(in the rows, 128 means zero)
Each path is a new rotation, seen through one point. The rows after it are directions, each followed by how far the rotation turns it, in degrees each step (0 if it stays put).
Each turn is a multiple of 5 degrees from 10 to 175, or 0.
Each row of a path follows its step; steps can be skipped.
Rotation 1:
step 0: [134 128 137 135 138 132 127 123 132 114 116 132 124 125 140 132 127 142
 129 127 128 132 142 142 129 124 121 120 124 125 131 129 133 128 132 123
 133 135 129 134 123 124 121 134 128 129 137 130 126 133 135 129 119 114
 117 123 126]
step 2: [123 131 128 132 136 140 133 132 126 122 138 119 135 121 134 130 135 145
 127 130 128 125 129 122 123 136 131 146 125 117 123 131 132 121 125 119
 143 129 130 134 127 133 125 130 128 131 115 121 122 129 131 129 135 132
 123 136 127]
step 6: [131 132 133 132 141 110 134 134 134 126 124 127 128 126 140 130 132 133
 125 127 130 135 128 120 116 133 135 122 140 116 134 122 131 125 117 127
 135 132 130 135 128 124 133 133 127 131 127 136 123 136 126 128 119 137
 125 116 135]
step 7: [141 121 133 136 147 128 121 134 136 130 133 117 126 121 132 143 124 138
 127 132 134 127 128 123 136 142 123 125 135 135 123 121 131 124 126 130
 131 132 125 131 126 125 130 124 133 134 132 127 128 124 137 130 132 111
 129 125 123]
step 8: [121 128 129 126 121 133 128 123 126 126 130 113 130 126 124 142 124 139
 120 135 120 138 127 132 126 130 140 129 140 114 134 127 130 144 134 127
 128 129 121 135 128 127 134 121 133 132 129 133 122 122 141 133 129 125
 124 137 122]
step 10: [118 115 124 127 129 125 130 133 129 122 105 125 141 123 128 121 132 139
 123 141 129 126 130 131 133 139 131 122 123 127 124 135 137 124 126 127
 122 122 129 139 127 127 138 131 128 126 128 124 131 135 126 125 115 123
 127 127 120]
step 11: [133 128 132 130 136 125 116 131 138 122 118 117 124 123 125 134 122 134
 126 131 125 131 130 131 120 116 132 113 122 130 120 125 121 125 128 121
 129 124 126 131 124 131 131 135 135 120 127 116 116 145 128 134 133 137
 119 130 126]
step 12: [121 128 132 139 136 123 131 122 116 130 128 137 117 128 131 136 127 143
 127 133 135 131 131 129 131 127 126 131 131 131 125 128 128 135 124 136
 137 143 128 135 119 121 134 132 131 139 121 118 127 143 128 137 129 131
 121 136 129]
step 13: [129 134 132 128 135 119 125 130 130 122 130 122 123 136 123 125 118 143
 125 124 128 135 127 121 129 139 126 129 131 123 118 125 125 130 118 117
 132 116 133 133 127 114 127 124 122 142 111 136 126 121 130 127 122 126
 121 133 129]
Speeds:
[127 126 125 126 126 128 130 126 130 129 129 128 124 127 130 127 130 131
 128 130 129 129 130 128 127 131 127 128 127 131 128 128 128 129 127 127
 130 126 125 128 125 129 126 128 124 126 128 126 126 126 128 128 127 125
 128 129 127] => 140
[129 127 127 127 130 128 127 128 128 126 127 132 128 128 126 129 126 129
 127 129 126 125 125 130 127 129 129 127 129 124 129 131 131 129 131 127
 129 129 128 129 125 130 128 126 128 127 131 125 125 126 130 125 129 126
 129 125 127] => 40
[127 127 128 128 127 127 125 127 126 127 129 128 124 132 125 128 127 129
 127 128 128 129 130 128 131 128 127 127 127 128 125 129 127 132 127 127
 128 126 131 129 127 129 131 129 127 128 128 129 129 133 126 125 129 129
 129 127 124] => 20
[129 128 126 128 131 125 126 128 131 129 129 126 128 127 127 126 124 126
 128 128 124 127 127 126 128 125 123 129 127 131 125 127 128 130 131 128
 127 128 127 126 130 128 128 126 127 130 126 126 126 127 128 128 128 127
 128 127 128] => 175
[127 127 132 130 126 130 124 128 128 129 128 126 126 127 128 130 124 129
 131 128 129 129 128 127 128 128 127 127 127 130 131 127 127 130 132 128
 128 130 129 126 126 128 128 127 129 125 132 128 128 129 127 130 125 127
 126 129 128] => 95
Rotation 2:
step 0: [126 119 138 128 131 136 119 136 128 126 133 121 132 120 133 128 134 120
 125 124 123 140 122 133 116 117 136 119 126 129 125 128 143 122 121 136
 135 131 126 137 125 132 124 131 132 120 124 121 131 117 127 133 126 127
 136 126 132]
step 2: [129 131 126 126 126 125 129 129 124 140 123 138 114 120 125 129 121 132
 122 114 120 141 133 124 127 124 130 124 124 134 129 113 124 127 139 124
 135 119 135 119 127 132 126 133 127 125 116 131 134 125 140 129 134 128
 133 126 134]
step 3: [137 140 129 131 127 120 135 127 117 138 114 128 136 123 145 126 131 134
 122 133 134 124 134 129 132 126 129 134 138 128 130 124 123 132 132 121
 127 127 132 142 116 126 131 124 136 131 136 128 127 130 127 134 121 130
 131 129 137]
step 5: [124 115 117 128 135 121 133 128 126 114 135 133 130 141 142 126 132 120
 126 134 126 137 133 135 124 137 129 127 127 130 118 135 127 130 134 121
 125 129 128 140 126 129 124 130 135 122 129 132 127 124 134 137 126 119
 132 133 116]
step 6: [119 130 120 122 120 130 131 131 133 130 131 126 127 137 132 124 123 128
 130 132 131 130 133 132 131 128 136 130 113 141 133 131 127 124 129 115
 134 129 134 115 134 140 134 142 121 143 134 129 122 125 124 126 134 130
 121 125 129]
step 8: [125 133 122 124 125 130 123 117 133 131 118 122 128 117 132 138 133 133
 138 139 130 113 125 129 128 128 137 132 131 126 121 127 140 128 129 129
 122 133 124 121 130 122 138 130 126 127 137 132 119 126 129 124 133 130
 144 138 129]
step 10: [116 119 125 111 136 125 138 125 138 123 131 122 138 126 123 128 125 129
 134 119 128 130 117 124 125 127 127 126 121 130 130 137 120 125 131 125
 123 136 137 127 136 121 119 133 123 117 130 116 127 133 129 123 136 125
 130 132 126]
step 11: [126 130 123 135 127 128 139 123 126 130 131 137 122 119 124 128 126 133
 140 124 126 138 129 123 130 123 129 128 133 125 140 134 131 133 116 120
 136 137 133 125 130 139 137 115 127 136 118 118 135 124 130 116 130 131
 122 124 127]
step 13: [130 133 129 137 131 130 119 128 121 125 129 126 119 115 124 128 124 116
 127 130 129 135 125 116 123 125 133 136 140 119 118 131 134 124 120 124
 117 127 124 130 133 120 122 128 133 122 131 130 135 114 115 128 124 132
 132 127 133]
Speeds:
[132 124 130 129 129 125 129 127 127 128 129 128 126 131 129 129 128 128
 127 128 128 130 128 131 130 127 128 124 128 126 129 128 131 127 129 128
 128 128 129 127 126 128 126 127 132 129 127 127 129 128 129 129 127 132
 128 130 127] => 160
[128 129 128 125 130 127 126 125 131 126 131 128 129 127 128 125 128 127
 127 125 126 129 127 128 128 128 127 129 123 127 126 129 130 128 129 123
 129 128 128 131 129 129 127 128 128 129 128 130 129 130 128 126 124 129
 129 126 125] => 80
